Look-ups in named tables: a row name and a column name give one cell, copied from the table.

dide:
,sut,foru,subin,rokelor,vig,sul,tapus
vub,7.637,65.554,57.248,17.217,74.608,32.885,62.061
sogeb,36.099,53.625,58.131,32.808,54.288,33.863,55.769
meriro,37.487,52.188,57.856,33.989,54.226,33.909,55.133
feg,33.552,47.886,42.444,37.666,50.877,43.966,45.602
gevego,87.834,13.113,21.715,79.167,2.707,64.128,15.921
rufotev,62.749,26.829,23.925,63.425,22.209,58.813,25.066
figat,47.400,44.900,49.745,44.026,43.590,38.834,47.276
vebudi,43.729,42.427,40.648,44.649,42.239,46.623,40.968

tapus of vebudi is 40.968
sul of vebudi is 46.623
tapus of rufotev is 25.066
rokelor of sogeb is 32.808
sul of gevego is 64.128
foru of vub is 65.554
vig of vub is 74.608
sut of feg is 33.552
vig of meriro is 54.226
tapus of meriro is 55.133
subin of rufotev is 23.925

sifero =
          zed  fotak   kel   sal
rav      51.6   41.2  23.3  36.1
duv      94.0   53.8   9.1  77.7
totatig  82.9   41.7  18.2  89.4
mafu     97.3   55.2  11.5  91.4

duv, kel => 9.1
mafu, fotak => 55.2
duv, fotak => 53.8
mafu, kel => 11.5
rav, zed => 51.6
mafu, sal => 91.4
totatig, sal => 89.4
totatig, fotak => 41.7
mafu, zed => 97.3
rav, kel => 23.3
rav, fotak => 41.2

reruvun =
|  | tofor | zot | vul | dasi |
|---|---|---|---|---|
| vidanu | 192 | 171 | 176 | 84 |
| zuvi | 181 | 163 | 167 | 91 |
| fef | 204 | 180 | 186 | 80 |
| lizus | 164 | 151 | 155 | 100 |
| nafun | 215 | 186 | 193 | 68 |
| sumin | 230 | 196 | 204 | 58 |

What is the dasi of nafun in reruvun? 68
What is the dasi of lizus in reruvun? 100
What is the tofor of lizus in reruvun? 164
What is the zot of nafun in reruvun? 186
What is the tofor of nafun in reruvun? 215
What is the dasi of fef in reruvun? 80
Which row has the largest dasi? lizus

ninefef:
|  | loponap | ren | doni | zomavo | nugog | bog | takar | bod |
|---|---|---|---|---|---|---|---|---|
| tafet | 377 | 365 | 698 | 347 | 388 | 379 | 456 | 674 |
| nimudid | 287 | 270 | 598 | 239 | 260 | 297 | 270 | 585 |
| mib | 376 | 385 | 656 | 389 | 387 | 372 | 403 | 650 |
| belik | 470 | 484 | 755 | 503 | 540 | 471 | 637 | 723 |
| kuze | 296 | 278 | 664 | 254 | 291 | 315 | 324 | 667 |
| sabefi | 386 | 399 | 660 | 415 | 409 | 387 | 421 | 659 |
| nel | 247 | 260 | 420 | 256 | 187 | 233 | 63 | 435 |
| teleb | 301 | 272 | 691 | 225 | 300 | 327 | 386 | 673 |

zomavo of kuze: 254
ren of kuze: 278
ren of nimudid: 270
bog of belik: 471
ren of mib: 385
bog of kuze: 315
bog of nel: 233
bod of nel: 435
bod of sabefi: 659
takar of mib: 403
bod of nimudid: 585
bog of mib: 372
doni of teleb: 691

Table vivubo
,kuzel,tufi,musoza,repa,vuv,totev
rek,0.6,1.0,0.3,0.4,0.5,0.4
repunaf,0.8,0.4,0.1,0.7,0.7,0.8
rud,0.3,0.0,0.2,0.8,0.2,0.4
doka,0.6,0.5,0.6,0.2,0.6,0.3
nul,0.5,0.6,0.4,0.1,0.6,0.3
maf,0.5,0.0,0.2,0.8,0.3,0.5
faz,0.8,0.7,0.2,0.7,0.6,0.8

repunaf, repa: 0.7
faz, vuv: 0.6
nul, kuzel: 0.5
nul, vuv: 0.6
doka, totev: 0.3
nul, musoza: 0.4
rud, kuzel: 0.3
rud, vuv: 0.2
rud, tufi: 0.0
repunaf, totev: 0.8
faz, repa: 0.7
faz, musoza: 0.2
nul, totev: 0.3
Row with the largest tufi: rek

liv:
,zolil,sar,mot,tav
kifad,0.097,0.343,0.422,0.678
der,0.428,0.148,0.306,0.292
bag,0.752,0.510,0.501,0.313
sos,0.504,0.524,0.493,0.466
setudu,0.391,0.345,0.427,0.439
bamid,0.625,0.402,0.533,0.168
taruv,0.474,0.556,0.529,0.483
molugi,0.411,0.493,0.450,0.446

taruv, zolil -> 0.474
molugi, tav -> 0.446
sos, tav -> 0.466
der, mot -> 0.306
molugi, zolil -> 0.411
bamid, zolil -> 0.625
der, zolil -> 0.428
setudu, tav -> 0.439
sos, sar -> 0.524
Row with the largest sar: taruv

zarena =
cols = san, duvi
puro: [52, 84]
ver: [158, 89]
tuposer: [193, 123]
nul: [149, 141]
dozofi: [74, 148]
bap: [153, 145]
zedazit: [120, 121]
gof: [111, 107]

duvi of bap is 145
san of bap is 153
duvi of puro is 84
duvi of nul is 141
duvi of zedazit is 121
san of gof is 111
san of zedazit is 120
duvi of gof is 107
san of nul is 149
Which row has the largest duvi? dozofi

Table resomim
fields: vafu, zome, zipod, zutof, tezumo, demis
geke: [8.84, 4.76, 5.32, 5.26, 6.12, 8.73]
kep: [9.72, 6.67, 7.25, 6.52, 8.57, 9.57]
bavi: [9.19, 3.75, 4.67, 4.98, 5.78, 9.22]
vakoto: [9.81, 6.66, 7.11, 6.43, 8.26, 9.77]
melifam: [7.36, 4.92, 4.53, 4.73, 4.06, 7.16]
vipokud: [8.87, 3.80, 4.26, 4.59, 4.73, 8.86]
zube: [7.98, 6.17, 5.93, 5.50, 5.88, 7.73]
foz: [9.81, 2.17, 3.80, 4.44, 5.47, 9.85]
bem: [7.88, 4.30, 4.17, 4.43, 3.85, 7.84]

bem, zipod => 4.17
bem, tezumo => 3.85
bavi, demis => 9.22
melifam, tezumo => 4.06
melifam, zutof => 4.73
zube, zome => 6.17
foz, tezumo => 5.47
bem, vafu => 7.88
kep, zome => 6.67
geke, demis => 8.73
vipokud, tezumo => 4.73
foz, zutof => 4.44
vakoto, zutof => 6.43
geke, zipod => 5.32
vakoto, zome => 6.66
melifam, vafu => 7.36
kep, zutof => 6.52
vakoto, tezumo => 8.26
bem, demis => 7.84
geke, vafu => 8.84
Which row has the largest zipod? kep

